Each row is where one point has got to under a steady rotation. How many ticks took it there?
The counts run from 0 to 422.
[164 114 164 124 118 134 128 153 136 103 103 179  61 151  81 113 145  99
 148 115  94 127 141 116  97  99 140 139 119 134 153 153 139 149  67 161
 136 125 121 184 134 119 127  89 191 124 144 140 120 140 126 153 139 154
 154 137] : 50
[108 119 163 138 137 115 123 119  87 148 119 183  65 152 156 161 164 106
 146 145 122 132 127  89 128 116 202 137 121 131 131 110 165 108 133 139
 141 139 152 148 147 165  90  75 148  99 117 139  88 117 114 112 118 137
 159 134] : 241
[ 93  94 142 108 137 160 136 146  61 123 130 145  97 165 128 149  76 128
 137 128 109 152 142 133 127 113 124 120 111 138 160  99 145 180 131 121
 126 117 112 130 129 114 122  63 148 127 185 142 124 159 110 120  75 155
 176 105] : 372
[107  92 120  90 139 137 158 110  80 103 123 184  70 160 113 164 100 106
 125 139  91 138 128 150  98 135 152 153  74 157 148 141 126 166 106 146
 102 116 117 158 123 140 133  81 130 110 135 146 119 164 102 136 125 149
 182 114] : 343
[122 111 181 149 121  92 106 159 105 129 123 169  90 148 132 146 172 121
 113 147  73 102 119 109 103 134 166 171 136 125 109 150 126 138  90 134
  99 142 181 169 169 127 137  99 168 114 133 134  96 133 121 149 113 136
 161 159] : 286
[ 83 107 118 133 135  82 123 149  89 117 121 118  89 132 118 142 129 155
  62 140  58 149 137 143 105 153 167 166 109 139 119 152 159 163 119 138
 130 124 141 163 142 118 152  67 142 122 157 156 124 133 114 126  98 128
 157 135] : 330
[110 106 168 116 137 173 144 133  98 119 127 157  93 168 109 134  94 110
 167 137  94 139 139 133 113 106 121 139 114 140 154  87 111 188  96 121
 114 116 119 138 155 109 141  68 158 127 191 132 110 163 130 151  97 147
 156 113] : 381
[109 110 159 119 121  94 151 176 112 116 141 153  87 146 166 158 184 143
 126 145 101 139 140  69 118 117 171 168 136 142 110 109 149 148 111 135
 148 143 194 143 162 155  90 130 162 115 121 110  99 138 118 161 128 144
 127 132] : 259
[ 78 104 156 109 119  88 117 174  96 113 141 143 105 139 182 163 141 164
 121 122  87 166 148  60 131 114 166 165 167 144 105  95 168 129 123 118
 126 129 155 137 149 146 110 116 149 129 127 122 124 146 151 149  77 139
 125 134] : 265
[140 119 182  84 133 122 129 163 121  74 148 163  71 149 141 130 117 114
 165 126 115 142 119 107 103  96 141 136  96 147 145 127 136 169  90 146
 161 126 145 145 125 141 122  68 189 121 143 119 109 172 121 122 110 143
 168 121] : 13
[117 128 175 115 139 145 117 155  77 105 141 143  73 167 116 123 106 115
 144 141 115 134 119 135 114 112 141 123  91 123 157 120 145 180  96 143
 162 132 136 151 142 128 145  57 168 117 170 147  92 157 104 118  97 135
 168 112] : 377
[110 114 155 135 135 135 133 117  80 153 118 197  69 155 152 176 159 103
 150 146 123 128 133  94 126 112 193 141 119 132 134 100 155 110 134 135
 123 132 148 145 151 161  83  85 146 100 117 139  89 128 109 125 121 147
 172 128] : 242
[114  90 144 103 133 130 174 134 110  80 147 165  57 166 123 154 122 118
 116 148  90 126 106 149 100 133 145 160  66 168 135 124 126 192 101 144
 128 129 138 143 114 127 125  97 149 107 150 117  98 147 100 150 134 130
 164 124] : 351
[119 124 147 134 121 122 166 146 103 154 126 152  73 150 136 136 167 155
 116 134  84 143 110  88 140 124 175 153 101 148 105  76 160 114 115 160
 152 136 164 151 143 132  81 106 133  99 152 119  68 126  89 172 131 134
 106 132] : 223
[155  93 155 121 122 167 139 177 117 132 109 165  97 167  98 117 114 135
 146 109  95 140 140 108 119  99  90 122 140 131 145 108 137 154  76 140
 114 126 115 153 138  83 113 103 176 140 195 123 127 143 101 173 110 181
 141 129] : 417
[112 129 113  84 135 128 129 120 103 161 109 155 101 151 131 140 121 152
 104  96 151 157 125  57 150 106 113 144 111 134 114 128 147 130 107 155
 130 128 139 152 160  98  97 129 154  95 152 158 107 128  69 134  92 204
 154 104] : 170
[ 85 116 125 103 151  97 126 124  85  90 125 148  71 148 125 147 104 126
  98 139  82 159 141 148 100 140 172 151  94 147 130 153 153 153 100 144
 134 120 115 162 134 145 161  52 131 116 144 162 127 160 125 105  97 126
 165 129] : 339
[ 87 102 118 140 100 128 143 129 107 111  95 139  55 155  82 125 150 119
 110 115 118 145 155 121  98 132 169 154 124 158 155 136 150 188 120 150
 159 128 110 189 146 117 101 143 148 100 134 148 108 114 119 157 151 164
 121 119] : 96
[ 77  93 106 136 101 140 151 119 108 117  94 143  61 158  83 136 138 123
 113 115 121 149 156 118 104 126 166 156 129 161 158 128 155 191 128 140
 145 125 102 186 144 116  94 146 144 102 131 150 112 110 123 161 151 172
 124 109] : 97
[ 83  89 146 108 116 108 145 163  99 129 127 163 118 145 176 181 140 158
 132 126  90 163 151  60 126 113 157 168 167 148 113  85 153 145 130 115
 104 128 159 130 152 139  91 130 143 128 130 116 123 149 134 168  94 154
 134 124] : 263
[140 111 166 121 128 128 113 149 136  95 106 162  74 148  95 113 126 109
 151 117  92 148 167 117 100 100 140 123 148 136 138 143 146 129  64 142
 126 115 100 181 139 118 146  61 185 142 161 149 139 154 156 136  99 147
 149 146] : 47
[101 101 134 105 129 151 137 161  56 129 136 140  93 159 128 150  90 130
 126 132 116 142 129 128 124 115 129 133  91 136 169 115 160 194 143 134
 141 130 129 135 124 116 115  77 156 117 174 138 111 150  88 121  99 159
 185  95] : 370
[ 90  92 162 106 113 122 106 159  65 140 120 180 111 148 174 176 117 143
 141 110  92 140 123  63 135 112 157 156 151 125 128 107 165 130 133 128
  87 138 151 139 134 137  93 123 139 118 110 134 110 155 134 150  90 164
 176 126] : 271
[ 98  82 110  99 121  83 143 139 104 127 104 178 113 129 138 174 134 130
 102 130  77 145 150  85 103 124 152 193 143 140 124 155 135 161 119 122
  78 130 159 159 151 134 125 122 151 123 117 141 135 149 121 156 121 180
 175 120] : 298
[ 75 108 140 137  97 165 143 143  94 132 128 130  79 180 105 132 134 137
 107 111 147 134 144 108 124 130 121 136 133 152 136 103 124 190 108 124
 130 128 136 149 178  97  89 171 144 100 174 131 103 126  84 167  98 171
 122 123] : 125
[ 86 101 136 111 136 110 120 166  90  93 156 110  81 152 142 140 100 156
 100 140 104 163 135 131 115 128 140 131 108 148 136 117 173 188 137 124
 163 126 127 134 119 116 130  65 164 124 178 133 128 138 113 107  75 136
 155 116] : 366
[111 119 193 131 123 112  81 160  73 125 129 182  86 151 164 154 148 126
 135 125  87 113 105  93 124 124 165 153 141 111 121 142 161 120 101 147
 108 148 165 158 142 149 126 106 153 109 118 141  89 143 122 135  87 134
 180 148] : 277
[135  83 118 119  97 126 126 173 110 114 101 153  66 135 102 138 124 138
 102  92 110 146 143 106 112 110 139 125 123 146 159 158 194 154 125 160
 144 131 100 175  94 108  88 138 170 124 131 143 135 120  97 137 124 182
 156 122] : 69
[126 132 127 104 152 113 146 116 124 128 137 165  62 152 148 151 147 144
 116 126 125 175 142  96 138 114 172 114 110 152  88  97 163  58  84 157
 140 111 121 139 145 144 100  77 131 111 160 140 113 139  98 120  79 136
 117 146] : 211
[ 78  93 130 113 132 117 132 159  93  97 158 112  89 150 144 148  98 163
 101 135 100 167 138 135 119 126 140 126 115 152 136 106 168 193 143 120
 146 120 124 125 118 106 124  69 158 131 187 127 138 143 119 116  73 142
 151 120] : 365
[ 96 100 137 103 150 117 153 114 117  62 152 158  58 161 125 154 107 124
 120 141  82 153 134 159  96 133 154 145  91 170 121 118 125 153  83 132
 114 108 111 145 125 130 152  68 133 121 164 127 122 159 137 134  91 112
 145 145] : 347
[113 117 146 104 137 104 133 153 105 101 131 144  84 142 140 139 125 111
 138 147 117 158 138 108 102 100 159 150  98 143 159 130 149 194 130 132
 176 121 150 146 139 149 120  51 186 120 143 140 119 156 121 104 125 149
 177 103] : 4
[119 109 143 136 112 129  96 168 103  99 115 146  48 155 106 121 118 145
 102  89 114 152 154 129 109 121 152  95 138 142 137 150 201 118  98 152
 143 120  77 179 109 119 112 108 157 125 151 153 141 136 113 117  80 146
 138 148] : 75
[ 93 113 139 115 139  95 126 143 117  91 134 124  88 138 144 142 121 125
 129 144 106 170 155 117 103 108 159 146 120 151 147 117 144 185 129 116
 163 110 143 141 149 138 128  27 182 128 169 139 133 155 147 102  99 140
 164 110] : 2
[114  86 117 124 107 104 123 168 145  85 120 130  67 135 111 130 129 160
  99  99  93 172 158 107 102 110 144 134 153 163 129 139 187 150 112 144
 142 122  89 171 105 100 105 115 179 140 157 132 156 119 141 144 102 164
 118 140] : 65
[ 92  88 125 159 101 163 151 132 110 124  96 139  70 171  68 133 130 128
 114 115  88 152 170 140 100 130 150 138 146 162 146 106 132 163 101 135
 117 111  90 175 158 102 108 135 133 120 170 142 130 132 126 178 117 155
 108 134] : 90
[117 114 125 128 136 146 159  84 144 171  98 157  87 147 108 130 146 139
 114 111  94 140 103  83 140 121 142 160 111 149  96  92 122 115 105 151
  89 118 129 157 162  81  91 104 143  96 169 139  80  95 103 172 126 179
 131 130] : 189
[ 97 116 157 127 114 149 115 132 102  82 151 154  25 183 120 139 140 121
 114 108 173 125 131 130 112 128 150 109 112 161 130 138 155 151  86 146
 159 134 108 160 139 132 100 151 150  95 136 136 103 116 102 121  95 149
 135 146] : 113
